In the data rows, 128 means zero.
Some points, each followed by its number:
[149 113  81  92 146 158 121 112 106 106 115 139 164 166  92 136  86 137
  92 151 167 146 131 153 126] 0
[111 116 107 133 111 132 130 107 125 129 133 121 129 156 111 125 114 134
 121 148 144 119 120 137 122] 1
[130 123 110 116 136 128 106 125 120 124 121 120 135 147 115 130 121 130
 115 144 135 140 134 125 136] 2
[106 131 140 153 102 116 140 117 136 139 141 122 113 125 134 121 135 132
 144 130 121 109 117 124 121] 3
[175 106  52  60 162 182 127 103  91  86 105 158 194 174  73 141  62 143
  71 154 196 156 130 179 115] 4
[136 145 157 151 106 137 177 131 137 128 147 156 121  85 151 122 132 135
 154  93 117 104 112 142 114] 5
[124 126 131 126 134 116 102 135 129 134 123 115 121 130 127 128 139 122
 129 136 117 139 137 111 141] 6
[109 113 105 129 119 125 114 106 122 128 127 115 130 162 108 125 118 131
 116 156 145 127 127 129 127] 7
[ 63 138 191 197  92  62 103 139 167 177 147  77  57 106 169 110 193 111
 182 130  65 108 129  72 143] 8
[ 97 116 131 139 131  94  82 131 139 148 119  87 103 152 127 126 153 114
 131 151 107 137 142  94 145] 9
[170 142 142 102 167 140 128 163 128 116 112 148 142  92 144 140 132 118
 124  94 111 150 140 129 139] 10
[142 129 109 127 107 160 173 104 115 114 141 160 155 130 114 123  95 147
 120 128 164 112 112 167 104] 11
[133 136 145 132 136 120 130 146 136 134 125 128 119 107 144 129 142 120
 137 110 108 133 133 118 134] 12
[ 88 134 156 169  95 101 133 121 145 150 143 110  95 117 148 118 155 126
 156 128 105 103 118 108 126] 13
[108 132 144 148 115 115 132 128 137 139 135 118 111 121 139 122 142 125
 141 126 115 115 124 119 127] 14
[188 140 142  95 178 145 135 171 122 112 111 160 149  81 147 143 127 120
 120  81 112 156 146 130 139] 15
[ 91 135 166 170 102  90 118 132 151 156 141  99  86 115 153 118 167 118
 163 128  95 111 125  98 135] 16
[105 128 143 154 102 112 131 120 136 140 140 115 111 127 135 119 140 128
 144 133 120 114 122 119 124] 17
[145 129 131 112 153 126 114 147 127 126 118 129 131 119 131 136 133 121
 123 119 118 145 140 120 139] 18
Which point above is nearest to each new point by angle? Its number follows each.
[140 142 146 141 113 141 164 128 128 124 140 150 133  99 139 124 126 134
 141 106 128 112 118 143 115] : 5
[ 94 126 128 160  82 130 165  96 132 137 152 132 119 138 126 117 120 136
 140 140 144  90 103 146 105] : 3
[ 96 113 130 137 137  89  75 134 138 146 117  84 100 154 124 129 154 111
 128 151 106 142 144  88 148] : 9
[174 153 155 126 129 160 186 145 123 116 147 181 146  70 147 129 119 139
 142  79 123 121 116 156 117] : 5
[165 149 112 139  75 204 251  87 106 100 170 214 176  95 123 120  64 170
 132 101 188  77  80 216  74] : 11
[121 127 114 141  94 147 164  98 119 123 147 146 138 139 116 121 104 143
 129 137 157 103 110 156 106] : 11
[130 111  97 100 158 115  63 130 118 123 102 100 137 171 105 137 125 124
 100 162 131 165 150 106 154] : 2
[126 135 149 137 128 117 132 143 139 136 131 127 113 107 147 127 145 121
 141 112 107 123 129 119 130] : 12
[131 142 151 139 126 123 137 142 136 134 133 133 118  99 147 127 142 124
 145 108 107 124 127 121 130] : 12
[ 99 116 130 137 129 100  90 128 137 142 123  94 108 150 125 126 149 118
 130 149 115 135 139 100 142] : 9
[124 124 128 120 146 111  89 140 130 132 115 107 121 138 124 130 141 117
 123 138 116 147 142 105 146] : 6
[ 84  91  66 117 115 119  84  80 115 128 119  92 133 218  77 125 107 135
  95 201 171 131 128 127 128] : 7
[106 124 126 138 117 112 109 118 129 141 131 108 116 143 121 123 138 127
 131 149 125 124 129 113 132] : 9
[150 128 126 101 165 125  92 151 126 122 110 121 135 129 126 136 133 119
 116 127 118 157 147 112 147] : 18
[ 83 101  72 143  77 145 153  56 115 122 146 126 138 195  79 118  82 155
 105 184 192  93 100 163  96] : 1
[102 105  92 123 120 124 101  97 120 129 126 106 131 184  96 126 114 134
 108 172 154 130 127 128 127] : 7
[127 144 154 152 108 132 166 131 137 133 145 144 118  93 150 121 135 133
 151 104 117 107 116 136 116] : 5
[148 128 129 106 165 120  96 155 127 125 108 122 131 121 131 137 138 115
 118 118 112 159 148 114 149] : 18
[141 137 143 131 133 135 151 138 132 126 131 144 130 102 142 129 128 129
 137 105 120 124 126 135 124] : 5
[108 118 119 132 123 118 115 116 130 133 127 112 118 152 122 126 128 127
 124 147 134 125 129 122 129] : 7
[142 130 117 123 123 150 157 120 121 116 133 152 144 123 125 128 109 136
 122 120 146 120 120 152 114] : 11
[139 136 143 132 130 133 146 139 130 128 131 142 127 103 142 129 131 126
 138 106 118 125 127 132 126] : 5
[134 136 142 136 122 133 157 133 132 126 136 141 124 108 142 127 129 128
 134 109 122 116 121 137 120] : 5
[152 128 125  98 166 124  87 152 124 122 106 120 136 128 124 137 135 118
 113 126 118 160 149 111 150] : 18
[ 94 117 105 144  99 134 144  92 125 129 139 125 127 162 108 124 112 140
 121 157 159 100 110 145 112] : 1
[ 93 114 129 142 118 101 106 119 140 144 129  96 104 154 125 124 144 123
 132 149 120 123 132 109 133] : 9
[128 123 116 118 134 128 110 124 122 125 121 120 133 142 117 130 123 130
 119 141 136 137 133 124 133] : 2
[108 122 126 138 118 115 114 120 131 136 129 111 117 143 123 124 135 128
 131 143 126 124 128 117 131] : 9
[134 126 113 125 117 146 154 112 120 117 135 147 142 134 121 128 106 138
 121 128 152 116 119 154 112] : 11
[154 128 125  98 166 126  91 152 122 121 108 123 139 127 125 138 131 118
 114 126 117 160 148 114 150] : 18
[167 157 160 146  99 171 230 126 123 111 162 196 149  59 157 128 106 146
 156  71 140  88  97 178  95] : 5
[158 150 179 126 156 115 137 177 147 133 121 139 111  62 176 135 162 110
 150  73  77 140 141 110 140] : 12
[100 122 125 143 113 106 103 118 133 141 131 103 108 145 124 125 140 128
 133 148 118 125 129 108 135] : 9
[192 150 104 113  92 223 255  90  95  80 160 235 195  88 118 128  50 172
 118  90 198  88  85 230  74] : 11
[ 99 106  95 127 117 122 107  98 121 129 128 106 130 178 100 126 114 132
 110 169 153 127 127 129 127] : 7
[138 130 115 129 105 156 168 106 116 119 142 156 150 127 119 123 101 144
 124 126 159 110 109 163 107] : 11
[112 120 114 133 113 134 137 109 123 127 133 126 131 150 113 125 117 134
 121 144 147 116 119 140 118] : 1
[127 161 184 174  87 129 200 135 145 141 163 156 105  56 174 116 145 132
 179  77 100  85 104 140 109] : 5
[ 96 115 127 135 135  93  76 129 137 145 116  87 105 157 122 126 151 116
 127 154 113 142 142  93 146] : 9
[129 134 136 140 110 135 153 120 129 127 142 140 129 118 132 122 124 135
 137 122 133 113 116 140 118] : 5
